In the data rows, 128 means zero.
Some points, one per row:
[114  80 136  98 159  94 128 140 115  90 156 144 121  95 120 153  66 221  70 142 186 135 134 179 126 161 143 112 119 101 139 153 121 141 145 117  59  99  89 111 127 133 129 131 152 131  74 126]
[ 82 125  70  57  97 173 121 111  79  49 148 103  64 104  69  99  66 146  91 100 173  98 179 193 170 167 134 105 200 145 165 145 129 141  84 107  59  93  78  87  94 116 193 137 180 186  60 164]
[162 239 153 175  53 110 139 108 147 226 136 146 171 237 162  99 210  25 200  99  53 153  83  46  75  80 103 181  76 173  99  66 151  91 127 126 204 148 173 154 177 120 122 113 112 113 221 108]
[ 82  33  73  42 187 155 136 138  77  33 141 128  61  60  68 138   0 245  48 122 213  98 168 237 190 199 147  76 190  77 177 204  88 178  97 119   0  90  65  60  64 114 139 132 188 166   0 161]
[151 165 146 138  99 127 155 113 153 180 123 156 147 148 128 138 174  94 156 133 125 134 131 113 100 140 132 157 159 136 125 103 152 143 120 143 176 122 154 178 122 123 129 135 135 111 175 110]
[ 60  58 108  85 140 136 122 149  73  10 180 128  94  98  84 117  45 155  58  64 196 146 161 203 186 165 170 117 136 130 131 130 121  95 128  86  29 109  63  73 143 119 164 170 116 183  32 126]
[114 134 128 145 101 131 137 119 161 129 134 159 146 114 108 121 159  96 139 106 141 121 166 126 104 172 143 143 174 124 130 102 145 141 109 121 162 111 139 168 117 142 161 141 121 136 159 113]
[171 178 139 197  84 125 135  78 177 174 126 118 186 205 158 118 255  10 201 131  83 177 111  37  74  92 145 210 101 160 106  90 159  68 134 128 209 168 167 158 166 133 129 146  87 112 211  88]
[143 140 132 178 102  92 124 133 105 165 132 114 142 182 192 105 142  66 172 105  53 106 112  85 100 142  93 122  83 113 129 212  95 111 114 143 179 102 159 124  79 114 113  74 111 100 194 112]
[173 197 125 177 139 109 152  87 158 242  81 149 209 227 160 128 216  34 190 157  89 130  84  23  46  71 104 148  92  99 104 102 145  94 128 140 244 221 200 135 148 107  89 109 117  88 227 123]
[130 145 125 115 144 119 152 160  95 145 107 118 159 127 101 118 112 101 154  99 151 125 127 122 146 113 122 125 135  90 109 114 136 130 145 122 119 196 154 120 135 133 112 121 130 132 117 128]
[139 158  96 122 115 122 132  89 115 134 132 106 116 152 137 130 146 119 128 169 114 131 100 139 105 116 126 148 149 153 134 166 128 134 131 118 130 113 116 137  95 109 138 122 146 113 135 141]
[138 207 105 159  99 102 127 103 135 183  96 127 173 238 154  87 179  59 177 136  64 137  75  54  69  62  95 154  80 155 108 111 155  95 125 126 186 178 156 108 156 125 119 100 112 111 185 133]
[158 161 134 170 114 113 128 138 168 185  90 140 137 136 180 132 159 101 177 135  84 101 124  86 112 122 123 122 120 116 120 123 113 155 136 127 183 141 178 176 114 148 113  93  99 108 184 117]
[ 77  60 134  83 166 126 134 176 107  59 140 122  93  40  86 119  37 215  68  71 201 109 190 191 208 213 128  59 162  91 131 124  93 133 100 126  63 113  99 108 118 125 145 116 157 169  39 150]
[160 211 120 176 108 108 140  80 165 199 101 135 150 234 163  95 226  88 179 164  68 159  62  55  68  67 115 197  72 170 110  91 142  86 108 110 206 170 153 144 165  99 105  94 156  96 197 149]
[159 113 113 135 129 128 119  95 143 133 138 133 131 149 161 135 148 140 131 174 111 151 109 101  93 125 138 138 110 139 146 176 117 133 130 144 112 103 117 112 111 130 123 130 132 108 133 123]
[169 158 168 162 113 113 136 123 158 193 129 118 167 140 152 143 191  86 161 138  93 152 116  75 102  94 121 163 106 143 101 117 156 107 150 148 190 127 180 159 147 131 110 135  89 102 197 102]
[140 183 161 134  92 120 119 119 133 168 146 161 146 175 137 132 139 118 114 132  94 149 104 111 110 100 112 149  90 162 129 109 150 107 150 141 135 114 119 139 167 124 128 137 137 117 150 116]
[ 60  44 109  36 199 133 144 176  27  26 140  99 118  25  42 145   0 199  55  78 235  96 183 253 211 156 127  55 183  33 148 183 113 162 129 122  12 136  91  63  86 130 140 139 136 153   0 140]
[169 195 111 145  92 119 131  80 127 176 123  90 132 173 159 119 207  76 176 165  74 139 101  84 103  88 109 171 122 163 111 148 140 128 132 145 183 116 157 151 106 109 131 103 142  90 191 142]
[ 93 104 138 110 139  92 130 134  78  90 164 135 145 119 119 138  78 161  73 116 157 154 108 161 143 118 140 134 111 119 110 154 135 112 167 103  72 103  88 103 128 116 130 147 120 129  90 123]
[ 73  75 114  86 157 133 123 159 104  50 156 139  68  64 107 122  44 220  53 106 170  90 149 206 158 183 145  74 164 102 139 161  88 162 100 101  54  88  71 124  85 121 148 112 170 152  44 158]
[152 199 128 176  77 106 125  94 130 166 130 105 139 170 167 104 228  29 174 125  59 136 106  73 101  83 114 191 122 173  98 118 149 104 146 108 213 118 163 179 126 118 138 133  85 119 215 113]
[ 65  71 112  26 159 129 166 172  46  50 162 114 108  35  30 153   0 237  41  75 255 103 201 255 220 221 121  83 193  64 177 174 120 178 138 114   0  93  79  65 119 121 138 158 193 179  20 120]
[112 114 107  98 140 160 124 143 127 108  99 113  61 111 119 103 108 166 134 132 123  95 125 147 162 129 114 107 137 122 134 145 108 165  89 122 110 132 118 121  90 119 111  98 160 117  89 167]
[168 176 135 182 119 136 117 112 159 188  89 110 140 183 178 105 212  32 192 133  40 119  94  61  88  66 101 159 113 143 117 118 136 114 101 145 231 173 186 179 120 124 107 107  94  82 206 130]
[108 109 143 107 113  80 154 142  92 109 170 166 174 151  99 136  54 175  82  73 196 137 147 160 139 185 147 120 111  98 143 132 111 112 140 123  51  88 106  72 150 127 142 143 147 160  78  98]
[166 189 144 159 110 111 159 111 125 215 116 132 187 187 128 143 195  65 174 148 108 141  95  77  94 115  97 169 123 142 129 119 174 132 153 144 185 152 167 143 151 118 103 130 126  98 210  99]
[ 62  64 118  47 183 151 148 193  73  52 134 117  62  23  61 147   0 250  66 107 233  92 186 219 230 191 135  44 175  77 132 130  98 174 132 114  24 115  84  85 116 115 116 131 181 179   5 170]
[ 95  45 114  75 201 115 139 150  98  67 144 143 148  78  65 148  41 208  59  94 242 141 159 177 175 164 151 103 142  60 144 120 115 138 123 124  33 149  95  71 145 148 122 147 135 147  31 136]
[ 90  32  87  40 181 163 129 143  95  43 142 128  52  38  71 173   0 255  37 150 236 104 173 237 193 201 153  55 172  96 172 166  94 189 127 132   0  95  54  61  96 127 121 143 199 177   0 166]
[113 133 134 116 125 100 131 175 107 127 133 132 142 143 121 115  65 154 125  75 142 116 146 147 146 158 116 118 111 100 113 146 101 134 137 123  95 131 136 112 125 141 116  90 152 126  93 121]
[146 175 134 114 122 163 151 127 121 172 104 127 135 136 101 140 156  93 151 146 129 127 114 129 134  94 119 154 155 133 127 103 167 160 132 129 156 159 148 155 146 132 118 141 138 118 154 141]
[134 174 161 137 106 142 123 139 136 163 113 106 144 132 135 111 174  89 147 124  97 152 138 100 149  84 111 151 111 155 103  99 154 105 148 142 179 146 159 156 167 115 116 137 109 128 174 128]
[118  79 131 133 153 153  97 133 178  75 129 139  87  93 130 127 126 189  98 143 130 133 121 150 140 132 162 117 115 151 138 108 107 125 112 130 101 112  83 133 144 155 141 130 125 132  89 155]
[145 164 113 133 110 126 140  85 115 143 126 113 129 169 141 135 165  97 141 172  98 139 102 117  99 105 126 160 138 162 126 158 152 131 129 112 143 111 130 141 104 101 137 136 133 107 160 140]
[ 35  51  83  64 145 152 120 155  87   4 165 120  72  70  77 118  25 203  54  94 204 107 181 204 191 206 152  77 167 126 148 127 110 117 109  98  43  99  55  73 119 112 159 147 169 203  14 144]
[ 74  77 124 107 138 131  94 167  85  40 144 103  67  63 128 132  61 155  68 110 130  90 157 211 182 142 129  89 139 135 156 178 112 145 115 113  80  79  90 108 101 125 164 141 106 149  89 132]
[164 174 137 169 102 129 116 115 161 166 108 110 152 152 144 132 201  76 184 148  91 144 113  73 104  86 129 168 113 166 112  86 148 111 159 135 174 151 151 148 146 151 124 121  94 123 179 128]
[179 184 134 214  89 125  99  76 223 193  93 128 162 199 181  92 255  28 217 149  32 156 107  18  45  94 113 184 102 175 109  71 138  77 112 142 255 166 169 179 149 147 132  97  75  97 238 124]
[153 131 147 152 138 108 127 132 134 150 108 126 174 122 139 159 136 121 136 155 132 146 122 113 125 103 129 130 113 122 126 118 142 155 177 141 140 159 150 139 142 161 112 145  81 101 147  99]
[164 204 118 134 103 151 129  98 142 195 100 131 151 162 127 121 175  84 159 147 100 123 107 102  98  95 117 158 142 136 128 105 150 142 108 130 174 158 157 170 153 124 126 124 147 118 191 136]
[121  75 121  90 168 165 123 125 128 102 127 136  86  83 113 171  78 233  79 189 175 129 140 164 162 152 139  95 130 115 174 151 107 163 138 138  48 112  86  88 126 132 114 141 178 147  60 152]
[183 128 139 165 159 131 142 119 188 194 106 137 155 135 162 143 198 119 175 143 110 132 123  59  99 139 128 135 124 104 125 106 118 139 115 161 188 160 175 156 122 148  99  87 121  90 171 132]
[170 170 116 184  95 130 133  52 222 211 126 153 175 222 164  82 255  73 196 159  66 178  93   1  55 111 136 173  81 165 108  86 128  61  96 152 214 148 153 147 153 122 121  94 135 115 200 142]
[188 165 133 173  82 111 144  56 148 171 150 121 169 158 159 165 238  37 186 179 102 175 111  69  66 110 147 212 137 160 113 135 157 121 171 134 173 103 162 168 102 133 129 160  94 102 207  88]
[164 163 167 187 113 115 132 108 186 188 126 148 170 164 183 146 196  89 163 165  74 148 111  60  80  99 139 150  80 144  99  94 139 106 160 134 208 138 158 167 154 134 106 133 103 118 201 106]
[117 108 130  88 166 146 133 153 115 121 110 124  99  77 104 137  87 183 114 138 160  99 145 150 173 141 116  84 147  99 120 120 121 151 139 132 114 141 119 119 133 123 104 110 152 149  89 155]
[195 210 161 176  74 157 114 105 174 228  77 114 109 166 201 153 204  83 179 218  23 114  68  99  86  54  94 152  87 183 161 148 154 170 121 148 206 113 169 189 136 124 111 142 129  82 245 111]
[103  82 131  89 150 137 110 121 100  78 138 106 120  68  98 152  87 164  87 166 145 128 134 172 152 130 114 115 164 141 153 164 153 146 138 143  99 107  97 112 106 121 155 160 116 123  97 125]
[151 179 117 172  95 148  94 102 154 157  97 109 114 186 178  99 215  39 184 144  26 122  89  69  83  63 110 148  97 177 117 119 142 109  98 139 212 147 155 155 122 123 137 117  96 100 202 140]
[ 74  54 139  82 169 124 107 177  65  27 163 111 115  44  93 141  26 190  51  97 180 117 165 216 184 134 136  87 155 103 135 146 122 124 141 123  53 109  85  82 130 137 145 152 104 146  45 124]
[191 204 137 189  95 131 131  92 168 232  89 119 152 225 180 104 252  50 207 159  39 158  62  35  68  55 101 202  77 165 107 105 152 115 131 141 221 178 186 154 140 115  84 109 117  80 230 141]
[116 173 134 169  81 128 110 135 143 132 143 142 104 171 182 103 165  85 148  88  56 101 142  87 114 147 126 108  90 161 102 113  98  94 119 116 178 100 125 154 125 112 128  93 134 149 163 135]
[ 83  55 171 157 155  86 113 202 137  85 139 166 125  56 159 135  65 166  94  80 141 108 136 171 160 175 136  71 111  94 113 117 105 143 136 108 108 119 119 155 129 164 121 125  62 122 113  96]
[ 73  37  91  56 149 166 135 148  80   9 177 120  68  28  47 152  25 200  66  78 243  91 239 222 192 231 167  85 217  86 134 152  90 164 134 128  13  66  73  82  57 129 163 150 176 208   3 135]
[135  97 139 132 143 140 115 127 171 133 134 143 111 117 137 145 150 188 119 168 137 155 101 123 137 113 137 124  97 138 149 120 128 137 139 140 113 133 114 124 137 150 122 125 135 113 106 136]
27 more points follow, each with its number after it:
[103 107 149 103 114  93 156 143  97 107 172 158 160 132 100 143  57 182  91  91 196 144 149 165 143 187 134 108 119 107 145 137 119 116 139 122  61  91 102  87 156 120 143 140 161 158  90  99] 0
[ 93  75 103  98 130 104 124 161  51  63 171 119  97  95 140 128  27 169  76  58 148  86 175 192 175 221 128  72 142  79 160 226  63 138  89 125  42  55 110  71  55 108 147 110 143 144  69 118] 1
[154 182 147 152 112 137 124 104 157 184 121 123 156 176 138 101 222  68 176 135  80 158 103  55 100  86 108 157 107 149 100  95 148  82 111 151 208 167 158 154 139 110 120 111 127 101 179 138] 2
[ 52  89 114  73 163 131 124 164 101  79 159 169 101  95  86 127  22 213  43  90 218 120 144 197 175 161 159  72 136 109 137 107 109 133  98  94  33 108  62 101 172 128 152 129 168 178  30 153] 3
[ 89  41 105  90 145 158 105 157 106   0 159  95  76  32  86 161  78 177  67 107 174 106 209 216 196 192 161 101 174 134 166 159 117 145 129 133  49  77  75  94  84 154 181 161 117 163  34 133] 4
[128 111 120 137 133 149 129 149 154 122 113 123  94 111 108 114 144 139 149 104 122 111 149 123 145 151 121 122 141 125 119 112 108 129 111 129 138 129 136 128 114 130 117 100 126 132 114 154] 5
[152 131 130 102 131 127 161 115 127 169 123 133 157 125 108 160 111 152 128 148 169 130 130 134 130 155 115 136 157 111 156 142 141 165 152 143 106 131 137 113 134 136 105 130 160 117 125 119] 6
[ 85  69 113  81 167 127 151 158  63  89 122 109 125  79  86 140  33 153  85 101 209 125 138 198 197 149 146  98 149  69 147 159 139 152 125 101  62 152 123  89 117 117 124 155 115 144  68 122] 7
[140 107 126  95 152 137 130 160 109 128 105 136 101  99 128 173  55 196 110 170 135  95 123 169 146 131 128  90 128  96 150 183 102 195 139 139  58 119 113 103  86 137 110 124 150 121  81 134] 8
[168 187 138 193 113 140 102 118 181 191  83 131 122 204 193 102 224  62 188 143  18 121  80  42  68  59  95 146  82 159 117 115 127 106 103 138 232 167 165 178 131 133 110  83 113  92 215 143] 9
[149 154 125 159 102 126 119 100 164 160 115 146 142 184 159 143 181  97 166 171  94 164  90  82  85 109 144 164 100 168 138 121 142 131 150 130 139 138 133 138 151 144 127 149 133 108 165 107] 10
[164 230 156 179  66 111 126  84 173 230 128 154 173 237 179 118 220  52 175 157  44 154  54  47  53  62 113 194  57 187 113  91 163  87 136 129 224 130 156 171 187 122 123 131 119 102 232 104] 11
[109 114 139 107 139  86 129 159  95 108 137 127 114  97 131 129  79 168  99 103 155 121 141 178 152 152 119 112 121 100 125 147 116 131 132 107  98 113 125 128 112 119 117 107 125 118 111 128] 12
[167 153 120 169  89 154 123  83 180 160 115  94 123 183 159 121 219  73 189 170  62 148 119  62  85 111 127 175 116 180 151 149 125 105 129 158 182 116 148 133 116 131 133 126 133 104 186 128] 13
[170 166 139 191  76 111 123  99 176 176 146 147 165 205 176 127 203  65 180 137  75 152 115  49  59 129 150 169 106 166 111 104 135 104 155 141 161 110 141 149 129 153 131 125 115 116 183  98] 14
[101 122 126 138 112 125 105 130 148  90 155 127 109 151 132  96 141 115 120  99 111 142 122 124 131 113 146 143  98 160 114 101 120  86 117 117 125 120 107 113 163 137 150 137 108 155 118 140] 15
[129 133 138 140 102 176 102  92 189 140 112 121 100 111 125 119 209 102 154 170 104 155 111  88 116  80 139 158 136 191 115  69 155 116 115 135 172 133 108 163 163 126 147 154 117 141 157 136] 16
[103  83 133  69 150 143 134 177 104  94 118 135  78  63 107 144  10 245  80 138 183  97 151 216 179 174 128  77 157  96 162 162 103 209 127 123  35  98  90 112 108 143 125 126 179 140  52 145] 17
[ 88  36 107  70 177 124 133 162  72  43 152 119 106  49  80 144  13 211  57  85 216 107 179 222 188 197 137  80 168  66 156 176 102 152 120 124  27 103  93  68  85 133 135 135 140 153  26 135] 18
[104  93 128 113 146 115 124 122 138 104 149 145 126 113 117 126  98 182  82 143 150 150 111 144 127 114 145 106 100 128 140 117 123 106 129 128  99 109  92 106 162 124 146 150 135 145  99 126] 19
[127 152 130 122 126 140 104 142 101 137 116 116 106 132 144 133  98 116 126 144  85  97 125 133 126  98 100  94 110 130 120 157 127 144 145 137 147 125 142 127 117 113 120 116 125 125 141 140] 20
[138 136 143 132 109 124 121 125 151 141 143 160 139 151 132 133 123 176 115 129 141 135 134 128 107 161 137 137 104 130 145 125 107 125 126 135 102 102 113 135 145 133 129 117 171 136 120 123] 21
[100 112 135 119 155 106 144 173 128 121 127 152 132 131 133 115  74 159 123  76 144  87 154 126 146 182 112  78 114  88 104 110  92 121 111 121 133 152 134 113 122 129 104  82 140 131  83 132] 22
[176 216 163 211 100  82 132 113 178 229  92 153 215 224 192 126 225  19 204 136  54 155  61  31  36  30 123 186  59 145  89  80 168  92 164 122 237 189 196 179 186 151 101 136  50  88 248  83] 23
[131 141 131 139 134 146 117 125 180 147  91 135 126 127 130  88 176  97 147 135 111 124 125  88 112 106 121 120 143 137 109  69 139 102  88 128 204 177 142 170 148 116 132 107 130 119 147 154] 24
[160 175 169 163 126 107 160 132 182 231 116 194 175 190 155 115 166 132 166 119 124 148 105  63  84 131 129 134  74  95 100  91 110 121 120 129 173 156 163 168 162 127  77  75 159 115 177 135] 25
[ 90 119 139  83 127 125 123 145  94  95 156 142 119 113 102 142  50 201  62 128 171 131 131 176 160 146 121 101 120 138 165 148 132 128 130 130  63  95  82  85 155 116 137 145 167 141  81 120] 26
Which two of these numbered points are nearest to each point below, ignoring the direction in which the first points spread most? Their numbers follow each, nearest first.
[129 143 135 133 133 154 104 125 141 131 127 121 114 116 136 133 143 114 114 138 115 120 147 104 120 104 129 127 128 146 111 105 137 112 138 127 157 137 120 141 152 116 122 144 131 145 132 139] > 2 24
[190 196 177 197  94 120 123  94 189 221 115 143 175 194 201 139 250  57 201 175  51 148  98  27  63  90 124 166  73 165  84  82 138 100 160 153 238 155 171 175 162 127  90 120 104  96 238 106] > 21 10
[129 143 139 148 131  82 132 146 114 146 131 138 144 136 147 119 116 129 118 116 120 122 107 131 108 115 104 134 105 105 106 147 129 124 145  99 151 129 142 152 121 115 113 118 112 115 155 111] > 12 18
[ 77  91 108  64 136 134 126 149  33  54 148  89 108  51  88 128  34 114  78  91 180  96 159 221 195 142 113  87 193  94 144 177 142 143 118 107  73 113 115 103  91 101 164 178 129 164  82 109] > 7 18
[153 128 151 148 129 110 134 139 131 141 128 121 138 121 139 142 139  93 146 123 104 131 136 118 128 135 114 137 131 119 134 144 125 121 144 144 157 120 156 137 109 138 113 126  91  99 143  96] > 18 12
[155 184 164 175  84 110 118 108 110 169 151 109 167 175 165 158 188  55 169 169  43 150  90  75  96  65 101 156  73 176  99 135 149  97 208 144 185 102 151 129 146 120 113 144  94 109 214  99] > 26 20
[ 79  82 111 106 131 131 103 147 113  27 156 125  93  93 107  99  48 176  82  88 171 132 157 183 163 156 168 104 133 147 129 114  96 103 109 103  52 105  71  91 147 140 169 137 122 173  48 145] > 15 19
[147 171 156 190 108 110 145 120 198 195 110 149 169 182 171  86 216  54 189 106  66 132  95  39  94 107 110 133 101 140  80  68 131  75 106 129 240 167 179 185 145 122 117  96  96 107 200 116] > 22 24
[182 208 167 193  63  85 157 105 164 246 133 169 210 244 165 126 219  53 187 105  68 168  84  36  62 110 122 186  46 156 105  92 144  76 150 143 197 135 181 143 176 120  95 119 112 101 226  88] > 0 21
[ 73  17 121  61 150 123 142 168  44  15 192 128 114  33  70 152   0 181  51  62 246 124 202 244 196 211 161  92 181  61 140 177 107 155 149 108   0  76  82  68  80 143 160 164 112 178   8  98] > 18 14
[105  84 124 139 121 143 114 123 124  61 151 106 108  87 107 126 146  95 120 110 129 126 157 152 139 132 148 134 163 149 122 111 138 119 135 117 120 108 102 123 118 142 173 157  81 143 124 125] > 4 15
[160 165 155 136 113 129 142 147 151 178 106 146 116 137 135 141 125 160 140 156 114 114 117 130 116 129 117 139 123 127 138 123 124 174 129 132 138 120 143 159 131 137 102 121 154 115 150 132] > 17 8
[119 109 120 138 140 106 116 110 148 130 134 159 153 149 124 108 133 137  97 146 122 146 111 109 101 109 127 122 109 134 144 133 132  92 106 123 139 138 112 107 130 113 135 133 119 128 123 125] > 19 2
[137 137 158 173 108 138  92 113 194 134 137 139 122 129 174 139 220  70 150 172  76 171  77  93 100  65 156 161  98 215 113  60 162 104 151 120 178 137 120 175 185 151 135 185  67 121 189 103] > 16 19
Now 27 new points, numbered from 0 again:
[109  72 130  75 159 114 138 156  63  81 139 110 124  45  93 147  25 185  69 100 180 102 169 188 182 164 118  74 177  70 148 184 118 166 126 148  64  95 125  98  82 112 140 151 126 141  72 113] 0
[113  82 144 105 156 123 118 135 124  86 141 131 134  97 118 136  92 197  74 141 161 158 132 150 149 133 152 108 103 132 145 125 121 104 132 130  95 113  91  95 158 124 135 144 141 142  90 138] 1
[ 90  62 107  77 163 148 124 180  76  61 107 106  73  38 111 136  21 180  82 117 175  81 144 224 201 156 137  72 171  83 157 182 111 195 108 113  62 121 112 118  79 125 128 143 107 137  66 128] 2
[159 151 107 161 106 157 117  83 194 149 119 111 107 168 152 103 225  82 173 156  71 157 120  61  97 103 146 174 113 182 117  82 130 107 108 131 187 132 128 154 141 135 127 114 117 116 166 147] 3
[164 146 141 165 100 109 145 106 129 162 145 121 173 153 128 133 197  40 177 101 106 155 141  80 101 127 146 177 115 122 107 128 144 105 156 134 166 122 166 132 110 138 127 138  75 114 173 103] 4
[ 83  42  86  52 175 133 130 133 108  25 169 139 100  77  55 117  29 247  39  87 226 123 190 205 162 212 152  79 164  87 158 154  84 119  91 137  13  82  58  57 112 118 163 133 191 185   1 151] 5
[ 61  84 109 134 135  99 112 170 124  46 146 153 120 107 136 109  45 163  91  72 144  90 162 167 135 187 138  73 135 112 135 132  94 112 117  98  93 118  96 121 112 144 156 114 115 163  72 117] 6
[127 126 104  88 149 126 132 106  90 106 133 120 102 127 122 138  80 177  94 163 161 133 103 170 135 107 136 129 131 131 136 156 126 136 130 113  75 125  92 104 121 111 130 136 158 130  82 153] 7
[138 114 142 149 126 140 113 154 148 113 119 107  95 103 162 135 161 115 150 146  87 125 129 124 131 128 126 128 120 153 135 140 122 129 121 137 149 119 129 147 102 137 126 119 112 105 142 133] 8
[124 146 134 152  88 139 126 119 161 143 133 162 141 128 132 121 183  87 156 119 123 127 137 102 105 157 139 142 156 135 121 105 143 132 115 132 174 118 135 181 111 143 145 127 118 125 179 108] 9
[141  15 121 106 180 142 125 141 147  66 141 133 104  29 117 188  73 235  74 168 188 122 176 177 142 206 177  91 166  95 178 178  91 177 124 150  41  78  89 109  78 152 129 149 134 125  59 125] 10
[135 121 126 141 146 134 111 136 138 129  94 118 126 120 146 108 136 105 151 126  89 107 112 126 114 104 108 116 138 115 128 128 128 134 102 142 170 153 151 139 103 128 122 106 103  89 149 135] 11
[160 157 167 194 121  95 129 130 184 188 123 156 158 176 181 123 204  85 176 122  78 148  99  53  82 102 138 159  78 144  93  95 119  92 125 138 200 142 159 171 158 133 108 100  94  99 187 107] 12
[134 129  85 139 118 150 105  91 166 124 115 131  88 203 167  94 149 141 126 149  62 114  93  93  88 114 125 116  89 158 158 164  94 111  70 121 131 115 100 104 111 107 134  99 153 121 123 163] 13
[164 135 117 131 108 121 127  73 105 116 158 126 145 107 126 168 161 102 137 158 150 152 139 126 102 135 146 167 169 130 135 155 137 139 160 134 118  96 125 136  88 133 142 157 118 116 147  97] 14
[138 163 135 162 117 114 131 127 151 175 117 135 135 158 170 110 186  88 162 135  92 136 108  90 101 106 118 144 114 138  99 119 141 120 127 116 192 152 162 180 137 130 118 108 111  93 190 123] 15
[154 162 141 162 110 149 122 115 130 161 121 116 135 126 150 143 167  60 173 143  97 104 143 102 104 107 124 133 134 132  99 113 139 135 150 134 182 125 161 168 118 125 126 142  98 133 190 112] 16
[161 148 124 160  92 114 127 100 158 158 144 145 152 168 153 138 173 101 163 115 103 141 134  80  96 152 147 157 105 146 125 114 106 110 135 138 134 113 136 127 127 150 141 121 126 135 136 106] 17
[104 113 125 100 154 108 145 167  92 114 102 127 157 105  84 125  55 147 118  86 189 116 154 169 154 133 119 116 149  76 136 123 135 151 144 111  81 175 140  99 138 147 117 141 125 144  83 129] 18
[154 132 139 163 137  93 123 111 151 165 138 159 160 148 175 145 155 134 138 173 115 154  79  98  82 111 144 137  98 128 118 135 119 121 141 132 144 137 126 160 129 134 112 126 123  93 166 103] 19
[ 71  74 109  90 144 125 130 149  82  65 168 141 105 102  89 130  43 182  77  86 188 117 182 178 169 194 135  82 140  96 139 150  98 120 129 113  58  91  84  62 111 111 139 129 166 176  57 132] 20
[159 206 153 143 113 125 123 113 145 210  94 111 147 185 153  95 204  64 176 157  46 152  50  68 110  31  88 153  84 174  98  91 166  85 135 132 209 181 170 152 177 106 104 116 112  98 198 133] 21
[135  26 132 100 159 138 129 146 139  93 149 126  89  26 120 184  80 223  95 159 190 138 165 172 166 202 145  97 149  97 173 190  88 192 139 145  51  68 102 116  77 147 124 135 146 130  77 119] 22
[154 204 130 196  83 121 120  64 184 171 129 142 174 225 166  84 254  38 181 141  63 169  75  36  53  69 136 202  94 179  90  74 159  63 130 109 222 154 147 182 168 119 128 129 104 113 214 121] 23
[120 147 140 137 124  91 130 113 101 129 154 134 154 162 126 131 145 125 114 128 116 154  97 124 105  96 119 157  94 137 108 142 136  94 163 114 131 129 123 118 140 117 124 125 124 111 141 119] 24
[ 71  41 110  70 168 124 121 145  98  38 161 146 117  61  76 121  18 235  38 117 211 123 157 199 168 170 139  71 146  96 154 146 100 123 110 126  34  98  57  70 121 117 153 133 153 171  23 147] 25
[197 221 131 168 107 115 152 114 144 226  82 114 196 199 147 120 211  28 216 123  81 134  98  39  86  75 110 173 104 122  99  84 153 114 141 149 216 209 208 142 160 139  94 110 105  95 214 122] 26
The same question for these:
[169 178 134 191 106 140 114 102 171 204  74 123 143 187 176 104 236  28 202 144  43 119  72  51  87  65 102 158  94 141 110 120 144 120 109 139 245 173 191 169 120 128 112  98  86  89 228 127] > 11 2
[200 190 134 186 118 138 138 101 196 243  53 121 178 179 168 113 255  28 226 157  45 123  97  20  59  60 101 170 124 114 110  98 151 131 110 169 255 206 226 190 113 144  96  89  81  64 244 131] > 11 2
[173 195 119 140 136 119 150  90 146 230  95 141 193 206 139 122 194  68 192 151 104 139  93  47  79  96 102 149 108 110  98  98 143 106 133 146 210 203 186 128 147 106  73 101 137  92 190 132] > 26 18
[172 196 169 208 102 104 117 118 167 197 114 118 182 193 199 120 226  17 183 142  26 159  72  51  71  46 115 187  72 176  90  79 164  83 150 126 233 166 174 173 191 139 106 145  53  89 240  87] > 12 1
[143 127 144 184 109  99 145 109 131 154 160 133 184 152 134 138 176  53 161  99 124 149 126  88  98 128 143 171 118 111 110 133 130  94 153 128 158 119 151 128 119 134 133 155  84 129 176  80] > 4 17
[150  88 126 144 158 126 137 138 167 147 111 150 126  97 130 153 138 181 142 148 156 122 125 118 133 170 135 118 137  97 138 130 104 161 119 144 129 137 141 135 104 149 104 103 128 108 117 129] > 22 10
[149 177 129 185  96 118 133  99 155 189 136 145 156 214 165 111 208  51 173 112  54 133 131  40  72 120 122 160  79 147  97 101 116  73 141 127 198 116 152 135 146 106 104 100 128 133 203 125] > 20 17
[149 192 149 124 124 141 130 129 118 192  86  87 125 165 151 116 164  89 157 182  63 127  61 108 129  31  81 142  78 163 123 132 168 113 132 135 184 170 161 137 179  99  98 134 131 107 187 144] > 21 7
[161 181 167 170 108 110 118 100 184 208 127 141 171 205 168 115 231  84 158 164  61 174  70  46  69  58 122 167  53 178 100  74 146  75 136 145 208 150 159 154 183 123 114 119 107  91 190 115] > 1 25
[148 161 166 171 117 112 119 136 148 179 104 120 146 170 171 109 192  67 169 123  68 133  94  78 112  69 116 157  82 140  98 104 142 106 137 125 198 162 166 157 156 131  98 107  89  94 188 117] > 15 12
[130 141 119 141 119 102 155 116 118 141 141 127 160 195 119  98 157  79 168  80 115 141 120  94 102 132 120 151  97 122 113 127 126  80 120 126 147 149 147  93 133 116 121  95 124 126 144 131] > 20 5
[157 189 140 183  79 123 123  82 167 173 136 129 175 228 150  95 250   0 196 104  62 183  97  37  76  67 132 218  76 179  89  62 172  35 140 121 218 166 163 148 180 123 126 143  87 104 202 102] > 23 20
[ 86  94 132 104 145  86 131 136  82  60 155 131 121 110 122 126  67 186  79 129 170 147 119 174 150 153 134 123 117 129 125 163 129 121 153  95  65  99  84  94 145 112 121 150 133 137  96 128] > 24 1
[156 227 168 186  70 111 122  93 171 197 141 169 183 243 154 100 234  46 181 123  59 170  73  36  63  65 126 192  59 176  86  58 162  62 136 123 213 147 152 160 207 121 126 122 122 107 216 109] > 23 24
